Each row is where one point has got to under a steady rotation. How many steps took it there?
The counts run from 0 to 196.
[137 140 112 123 195 103 125 170 125 120  69 117 108 119  97 115 105  99
 101 120 137 120 170 134 166 105 145 115 156 145 126 160 146 126  89 154
 127 109  88 173 153 128  87 126 113  99 134 167 133  99  92 181 181 139
 122 149 162 123 160  97  93  93] => 52
[133 117 133  77 205 111 100 150 140 117 147  93  99 116 147 149 119 117
 105 118 126  90 113  90 153  86 116 162 139 122  87 146 148 125  96 136
 133  82 166 150 120 102 108 171 121 136 108 175 153  97 111 171 167 129
 140 115 168 131 141 124  77  86] => 119
[125 125 136  94 160 111  57 143 142  99 152 110  95 104 134 147 141 161
 106 103 112 125 123  70 153 100 122 130 142 113  82 149 111 132  64 155
 115  91 133 163 134 118 115 150 131 147 103 159 132 107 130 150 149 102
 130 114 173 157 146 141 114  93] => 33
[130 134 141 105 180 122  96 154 113 114  52 152 112 112 132 127 126 104
 113 117  91 131 156 111 174 131 167 124 152 158 133  96 104 132  74 143
 124 138 124 151 169 133 117 126 134  95 162 177 116 110 109 162 146 150
 123 138 181 106 131 123  96 104] => 138
[ 81 158 102 104 188 116  86 142 140 139  77 151 113 122  86 162 135  88
  97 115 114  75 116 134 158 107  94 132 148 164  74 115 116 122 119 101
 127  99 135 104 114 139 119 154 112  91 141 133 169 103 130 155  99 164
 130 120 159 141 138 162  97 122] => 131
[122 145 119 118 151 112  45 142 115 112 123 106 114 124 114 191 127 100
 120 126  89  89 121 128 154 104 124 106 151 145 135 123 155 144  94 130
 106 127 133 128 140 144 115 192 101 138 168 179 145 112 152 161 174 108
 133 130 162 156 153 164 116 100] => 116
[155 145 174  84 174 132  93 151  92 130  86 115  93 139 143 170 138  97
 133 121  92 123 126 113 152  94 130 132 186 150 115 127 108 139  83 131
 109 128 135 130 136 104 112 161 106  92 132 165 179 107 116 157 129  97
 107 144 191 112 173 141 121 138] => 3
[149 142 157  88 195 136 101 145 109 127 108 106  95 133 137 162 123 119
 131 119 108 115 120 128 131  95 116 144 201 142 118 138 119 126  81 104
 108 122 134 133 135 111 144 150  83 100 129 166 168  98 103 159 117  98
 103 167 202 129 162 139 115 130] => 2
[ 91 110 128 120 157 126  23 160 145 149 103 131 112 128  83 181 145  83
  83 130 120 127 149  87 157 125 148 104 130 139 108 127 141 182 123 133
 146 108  92 130 144 122 108 119 134 104 136 127 166 104 148 182 158 146
 121 111 137 162 141 134 116 131] => 74
[115 153 117 100 158 138 103 130 159 134  92 145 103 122 106 155 115  82
  99  96 128  86 137  90 127 133 111 157 132 159  95 137 108 121  96 105
 172  73 122 129  97 139  92 123 111  80 133 170 165 107 108 133 156 176
 152 126 151 129 124 150  92 126] => 129
[126 113 153  63 168 104  44 145 163 120 115  93 116 111 121 171 106 106
 140 149 128  77 126  93 159  92 124 136 138 130 101 112 156 129 127 143
 121  87 149 130 124 131  97 136 134 140 137 165 142 107 147 122 196 127
 116 123 152 134 153 168 113 116] => 91
[ 91 117 139 139 173 139  54 154 144 137  87 135  75 139 103 181 135 115
  89 137 117 109 143 108 174 122 154 147 150 146 105  96 108 149  80  97
 139 115 113 129 163 135 132 122 121  95 131 117 172 106 140 184 103 129
 146 119 154 142 157 163 109 125] => 72
[100 107  95  99 186 136  53 175 158 140 133 135 125 126 104 125 127 115
  74 128 131  95 142 104 109 114 118 124  94 153  81 173 157 155 105 123
 132 115 114 172 132 136 115 128 139 132 132 153 166 112 126 159 159 140
 116 126 160 156 136 115 103 107] => 76
[ 81  95 117  90 182 119  89 146 162  86  52 107 113 114 124 124  90  99
 110 115 108 121 108 113 149 104 115 106 101 140 120 122 130  93 132 166
 105 109 157 137 176 144 110 103 103 100 115 139 148  95 134 151 147 152
 138 136 161 115 176 146 112  83] => 81
[116 123 124  97 171 141 100 146 146  89  40 120 124 119 109 120  87  82
 121 123 113 122 126 106 152 118 148 114 106 148 121 126 136  97 130 176
  92 113 146 145 150 137  92  95 120  98 131 148 154  89 128 138 171 156
 129 130 154 113 177 115 107  83] => 80
[139 154 164 100 130 108  70 165 127 117  89 128  99 142  98 206 116  98
 107 110 121  96 156 122 136 127 154 126 139 137  95 116 114 144 108 130
  81  74 135 125 156 159  92 128 144 124 144 180 162 123 129 136 156 143
 120  90 144 124 193 132 129 140] => 182
[111 112 151  78 161 118  83 141 133  90  97 119 106 137 120 162 122 108
 120  99  97 112  93 118 125  95 113 130 144 150 127 148 111  81 120 138
  88 109 171 129 131 131 104 145  92 105 108 148 172  86 135 115 130 120
 108 160 201 125 175 174 119 112] => 173
[132 114 131 104 201  99 110 155 130 119  67 137 113 109 104 136  87  96
 102  99 140  99 146 141 158  95 157 109 148 157 130 160 137 116 113 161
 120  96 114 169 154 121  68 105 128  86 115 177 130  90  97 148 168 154
 118 148 154 109 144 105  91  94] => 53
[103 161  87 107 183 150  97 151 131 125  75 137 124 109 100 135 125  58
 127 142  99  90 113 136 166 134  95 132 118 176  90 133 145 130  99 126
  90 134 128 124 109 127 124 136 104  89 166 152 172  86 131 143 124 153
 123 122 160 134 167 130 106 107] => 105
[123 101 170 117 171 150  93 151 145 135  76 104  95 107 121 177 100 111
 128  96 150 119 179 107 141 119 132 150 155 142  96 117 110 132  89  88
 119 120 126 159 115 135 113  85 114 116 110 159 178  97  75 131 160 124
 133 126 160 124 166 112 104 125] => 69
[100 114 117  62 167 130  39 136 148 122 111 160 117 144  73 144 129  89
  69 104 109 125 160  96 152 132 150  94 127 160  97 125 137 150  86 122
 100 145 132 125 121 144  81 105 114 134 140 132 131 109 144 160 171 151
 117 107 160 143 144 143 126 108] => 48
[ 97 122 123 138 167 131  47 160 148 142  79 131  99 117  90 179 147  95
  99 133 113 115 141 102 178 117 162 111 142 143 114 107 129 171 110 121
 133 111 102 135 165 119 127 120 127  96 144 125 163 109 149 192 134 135
 132 106 152 157 148 157 110 133] => 73
[ 95 149 101  93 177 148 104 141 131 103  63 119 134 116  86 140 115  48
 120 122  94 112 122 111 156 136 102 115 116 165 111 124 142 126 124 140
  83 131 142 120 108 128 106 125 100 111 157 159 173  93 136 154 143 166
 128 116 156 140 182 118 121 120] => 106
[ 99 101 143  97 157 130  76 141 133 133 105 101 100  87 123 148 107  89
 127  89  89 123 130  74  90  97 120 119 154 139 129 157 147 149  94 128
 145 137 110 150 128 114 130  95  69  97 125 188 150 118 111 148 157 120
 115 154 168 138 122 115 150 151] => 85
[120  99 148  93 197 145  80 159 138 158 114 143 142 100  79 149 153  94
  80 103 145 154 141 111 132 103 130 153 125 161  92 134 123 150 103 129
 116 130 136 162 110 110 116 130 141 114 117 163 180  85  99 145 149 131
  96 124 182 124 136 109  99 119] => 161
[ 90 107 139  85 191 114  79 135 149 121  81 121 147 116  86 135 142 106
  85 104 133 142 144 120 129 104 102 103 132 157  87  99 129 151 128 116
 124 143 147 123  92 141 105 144 135 144 122 171 162 116 121 162 186 147
 101 132 181 127 140  94 123 125] => 134
[ 99 148  91 112 182 107  63 159 136 119 130 133 113 110  99 174 111 123
  89 109  86 113 120 151 121  82 131  96 148 141 153 145 128 133  96 112
 134  99 128 150 165 127 147 167 100 115 135 175 134 121 121 177 156 139
 108 143 169 154 139 157 107 102] => 142
[ 82 111 130 100 180 121  76 138 167 113 103 115 131  96  75 156 161 110
  74  85 154 150 112  80 131  96  98 139 118 126  94 140 107 117 120 140
 135  91 138 126 127 107 119 121 111 101 107 157 187  86 137 161 141 139
 132 129 172 132 146 133 140 134] => 16
[105 155  97  76 172 105  81 134 178 100  97 131 111 132  91 138 128 127
  90 146 131 121 124 133 152 119 107 113 146 150 105 112 130 103  73 141
  97 114 132 124 183 151 125 132 101 122 174 156 113 124 149 140 165 160
 108 127 178 145 179 168 133 108] => 23
[136 135 132  92 181 127 102 154 112 113 108 112 124 123 134 149 112 101
 106  86 105 108 112 115 104  93 126 135 140 141 121 181 122 125 126 150
 142  88 155 157 106 125  73 168 109 115 104 175 162  93  95 159 157 133
 110 168 183 126 152 122  81  92] => 145
[108 150 109  88 165 102  97 139 152 100 120 143  98 130 103 181  93 103
 121  94 108  68 129 100 112 126 116 107 122 153  75 148 101 110 110 101
  71  66 154 117 134 142 104 107 113  97 102 154 144 102 116 136 118 152
 135  91 131 125 187 119 115 116] => 38
[ 96 126 129  82 161  78  57 159 177 117 101 102 110 119 117 170  97 110
 138 138 125  69 132 108 126 102 117 114 137 139  53 113 131 126 123 118
  98  80 146 116 124 163 115 118 127 120  93 138 141 109 122 120 151 137
 112 115 139 116 152 131 133 127] => 65
[120 144 137 106 168  81  51 191 150 134 132 117 100 114 120 159 148 152
  93 136 117 120 130  94 134 106 137 133 130 115  81 109 103 146  77 135
 104  78 131 142 167 134 146 152 153 124 126 165 127 136 129 158 142 126
 100  94 167 130 146 136 129 123] => 7
[105 121 135  68 160 109  57 158 164 105 125 104 105 104 132 163 123 124
 114 104  93 139 133  76  93 106 127 116 117 130  84  99  86 142  90 114
 116  92 159 133 117 129 151 118 132 127  88 176 123 113 105 136 151 152
 116 103 164 119 132 129 122 123] => 151
[113 155 123 126 150 134  90 149 140 102  68 106 121 100  72 195 139  84
 100 110 138 141 120 121 159 111  97 131 121 135 119 108 102 115 114 130
 106  76 118 116 139 123 119 138 111  78 126 144 187  83 132 166 139 145
 140 115 160 142 199 149 135 132] => 14
[139 134 125  96 156 115  75 144 119 118 136  93 116 108 120 188 119  95
 115 128 109 102 123 120 161  93 137 136 154 123 137 136 152 148  99 142
 131 113 147 134 124 114  96 174 113 162 144 191 138 113 131 157 198 117
 129 121 158 156 156 147 109  98] => 117
[123 123 137  76 203 102 121 128 142 125 111 126 126 104 100 154 115 103
  91  90 142 118 140 136 143  84 141 115 170 147 140 156 151  92 106 135
 110 104 112 150 154 102 106 103  94 104 129 193 135 100 106 144 189 154
 111 139 169 115 145 122 134 122] => 26
[129 154 137 124 202 101 108 185  89 112  94 108 103  94 147 148 121 107
 139 129  94  86 118 103 175  99 123 148 151 146  87 119 114 140  88 135
 100  84 145 132 144  94 125 163 138  95 120 176 145  98  97 176 105 115
 126 101 155 108 143  98  84 117] => 121
[139 156 122  81 191  83 116 138 153 123 106 117 124 100  83 153 126 107
 103 123 133 121 142 135 154  90 138 116 165 138 138 132 154 110  96 136
 107 107 102 135 163 109 120 126  93 101 155 193 111 106 117 158 198 140
 109 137 162 143 162 137 133 128] => 25
[ 71 126 124 110 175 135  76 151 123 124  91 160 115 145  98 133 155 106
  82  99  94 127 111  84 145 124 107 115 108 147  75 148 105 128  89 135
  85 120 122 132 140 128 117 128 110  92 130 128 185  97 134 171  71 123
 134 105 165 132 170 111 116 121] => 190
[115 114 161 123 138  99  52 153  88  94  91 112 111 129 122 188 136 116
 111  90  98 138 122  89 163 106 152  92 148 124 116 130 109 137 108 164
  91 130 147 139 143 126  81 151 118 142 106 174 161  99 134 168 158  89
 125 125 167 137 159 135 132 108] => 31
